0: (46, 56, 54, 50, 54, 59, 64, 60, 46, 55, 69, 56, 35, 23, 33, 60, 64, 51, 54,
 57, 49, 43, 40, 46)
1: (34, 53, 60, 47, 39, 41, 60, 58, 49, 46, 54, 60, 55, 44, 53, 60, 59, 49, 42,
 47, 51, 51, 48, 51)
2: (36, 38, 40, 37, 40, 47, 55, 55, 49, 47, 51, 63, 56, 55, 62, 51, 51, 48, 47,
 49, 58, 44, 45, 47)
3: (35, 37, 46, 41, 34, 33, 50, 57, 47, 47, 44, 53, 51, 44, 52, 52, 64, 59, 47,
 41, 72, 69, 61, 42)
4: (33, 70, 82, 61, 41, 45, 42, 29, 29, 42, 60, 54, 48, 54, 52, 65, 73, 77, 61,
 47, 54, 60, 38, 4)
5: (73, 47, 25, 40, 60, 61, 39, 35, 47, 65, 65, 47, 43, 61, 51, 47, 40, 45, 56,
 66, 47, 45, 48, 57)
6: (73, 81, 67, 62, 46, 32, 34, 30, 25, 29, 30, 42, 60, 63, 63, 60, 77, 82, 52,
 31, 46, 58, 34, 0)
7: (21, 32, 51, 57, 45, 46, 45, 52, 48, 38, 45, 53, 59, 54, 43, 56, 66, 67, 60,
 56, 54, 57, 57, 50)
8: (41, 41, 45, 42, 39, 39, 44, 54, 61, 55, 51, 46, 61, 69, 64, 60, 49, 45, 44,
 42, 49, 57, 51, 48)
9: (29, 44, 54, 41, 30, 43, 48, 53, 43, 45, 56, 64, 57, 51, 45, 67, 73, 68, 51,
 50, 52, 53, 44, 30)
10: (49, 45, 41, 43, 52, 51, 55, 48, 45, 52, 47, 52, 62, 68, 63, 36, 33, 38, 42,
 47, 54, 45, 51, 40)
11: (52, 72, 83, 74, 62, 55, 60, 45, 41, 38, 51, 50, 37, 26, 24, 51, 69, 76, 56,
 45, 33, 47, 40, 26)
12: (46, 32, 21, 17, 56, 94, 77, 49, 66, 99, 99, 47, 0, 0, 22, 33, 34, 52, 68,
 63, 44, 49, 63, 77)
13: (60, 70, 83, 82, 61, 29, 10, 33, 67, 71, 52, 43, 60, 64, 32, 18, 41, 63, 53,
 22, 33, 66, 62, 35)
14: (34, 34, 51, 48, 36, 24, 43, 80, 71, 41, 35, 49, 61, 61, 64, 80, 75, 45, 39,
 48, 46, 36, 44, 71)
15: (29, 36, 42, 41, 43, 47, 55, 52, 53, 59, 61, 54, 43, 36, 44, 61, 70, 75, 65,
 48, 40, 55, 50, 49)
16: (54, 51, 46, 47, 52, 56, 58, 57, 56, 64, 62, 48, 43, 42, 40, 49, 52, 49, 46,
 44, 43, 50, 49, 49)
17: (35, 57, 69, 61, 52, 50, 49, 53, 56, 49, 47, 46, 51, 53, 44, 42, 38, 43, 41,
 50, 52, 65, 55, 39)
18: (48, 43, 40, 41, 51, 66, 67, 58, 53, 53, 65, 65, 45, 22, 21, 43, 62, 59, 52,
 48, 43, 47, 50, 54)
19: (76, 67, 49, 32, 30, 55, 61, 45, 35, 56, 67, 56, 37, 20, 37, 49, 69, 80, 53,
 28, 46, 56, 46, 10)

(34, 59, 76, 63, 50, 53, 59, 60, 39, 40, 52, 48, 48, 48, 54, 53, 53, 48, 53,
 51, 42, 42, 46, 57) 1 17
(37, 52, 51, 46, 41, 56, 67, 57, 42, 45, 56, 66, 50, 36, 46, 54, 59, 51, 46,
 43, 53, 42, 37, 39) 1 2
(78, 48, 35, 54, 49, 22, 28, 72, 71, 14, 0, 49, 77, 66, 58, 69, 59, 30, 30,
 57, 58, 47, 65, 88) 14 8
(40, 30, 12, 24, 39, 48, 54, 58, 54, 62, 71, 64, 47, 38, 63, 62, 61, 52, 51,
 56, 57, 32, 43, 59) 2 15
(46, 50, 69, 74, 51, 32, 28, 35, 35, 25, 21, 46, 68, 70, 58, 43, 34, 41, 41,
 48, 80, 81, 60, 35) 17 10
(73, 64, 53, 41, 46, 53, 53, 42, 51, 51, 47, 48, 73, 82, 56, 26, 18, 30, 38,
 42, 51, 72, 59, 40) 10 17
(48, 45, 49, 45, 37, 40, 52, 72, 62, 40, 39, 57, 70, 51, 35, 56, 69, 60, 44,
 36, 44, 53, 49, 49) 1 9
(62, 47, 34, 36, 32, 36, 48, 52, 38, 28, 34, 65, 60, 38, 41, 49, 70, 57, 46,
 53, 67, 70, 58, 54) 3 2
(47, 38, 35, 47, 59, 55, 49, 51, 68, 68, 55, 42, 35, 30, 44, 47, 53, 54, 49,
 45, 51, 40, 40, 43) 16 0
